The same turns and mirrors carry the whole set onto itself, and each row onto the other rows of its family. Which rows share a family with each named row? Give them in list order.
These 32 rows form 4 families of 8 rows each.
zuz: [ 16  10  14  -8   2 -16   2 -16   8  -3  -2   1  -2]
Kevoz: [ -4   1   5 -10 -14   4 -15  -9   8  -1  15 -11   1]
Pere: [-13 -11  -7   2   9   0  -4  -3  11 -14   0  12   4]
Vus: [ 17  10  -4   6  -5 -16   5   0  -9 -24   4   5 -10]
Soguf: [ 11   2   3  -7 -18 -17  -5   6  14  -4  -6 -11 -13]
mubu: [ 14  12   1  -6  15 -11   2 -19  -4 -13  -9  -2  -2]
Pupe: [ 14   9   8  -9   7  -8  15   5   2   3  -4 -13  -4]
reg: [  1   4  -1   5  -7  12  -1   4   0  -2   4 -15 -20]
kogab: [ 15  13  -9  -2  -9  -5  14  -2  -7 -19   4 -19   1]
Manok: [  1  -7   4 -11   9 -19   8   1  13 -11  -1  -1  16]
fero: [ 17  17 -18  -1  -8 -12   3  -2  -5 -18 -11   1  -9]
nakun: [ 17   1   7   3  -1 -20   4  -9   3 -24  -5  -7  -9]
figaz: [ 12   8   4 -13   1 -16  -1  -4  14   4 -16   1  -7]
fimim: [ -4   1  -4 -14 -15   0 -15   3  14   6  -1 -11  -5]
Dozi: [  1  11 -12   3 -11   9  -3   6 -11  -8  14  -3 -13]
sito: [ -3   3  -7  -6  -8  10 -14  -8  -6 -11  10 -19  -3]
lili: [ -8  -1  -2 -15   4   6   0   4   6   6   7 -13  11]
Nug: [ -5   8 -28  -9  -8   1 -12  -4  -1 -15  -1   3   6]
maf: [  4  -7   3  -4 -13 -11   5  14   7 -12  10 -20   0]
Pef: [  6   6 -10   4   9  -6  25   3   5 -12  -5   7   4]
gul: [ -7   0 -17   4  -8  10  12  11   5 -11  10  -6   4]
disim: [  9  -2   1  13  -7  -6   7   8   4 -18  -1  -5 -21]
kig: [  2   9 -25   2 -17   2  -3   9   0 -14  -1  -1 -11]
Vuzi: [ -4  -4  -2 -16  -4 -14 -13  -4  21  -2  -8   4   7]
detim: [  2  10 -23  -3   4  -8   2  -3   4 -13 -12  17   1]
Mileb: [ -9  -1 -15  -3  -3  -2 -11  -3  -3 -21  14  10  10]
Mabe: [ -2   6 -16 -10   4  -1   6 -11   0 -17   4  -5  22]
pimo: [-10 -11  -5  -5  -6  -2 -16  -9   7 -21   9  -7   9]
nukig: [ 4 13 -9 -3 15 -4  4 -8 -6 -8 -1 19  1]
bev: [-8 -4  6 -6  4 -5 -4 -8 19 -1  4 15  6]
Rud: [ -3   3  -1  -4  20   2   2 -12   7   0  -9   9  -1]
Rar: [  8   2  12   5 -16  -6   3   4  11  -3   8  -5 -18]

Same family as maf: Pupe, kogab, Manok, lili, Pef, gul, Mabe
Same family as pimo: Pere, mubu, reg, nakun, sito, disim, Rud
Same family as Nug: Soguf, fero, figaz, fimim, kig, Vuzi, detim
Same family as Dozi: zuz, Kevoz, Vus, Mileb, nukig, bev, Rar

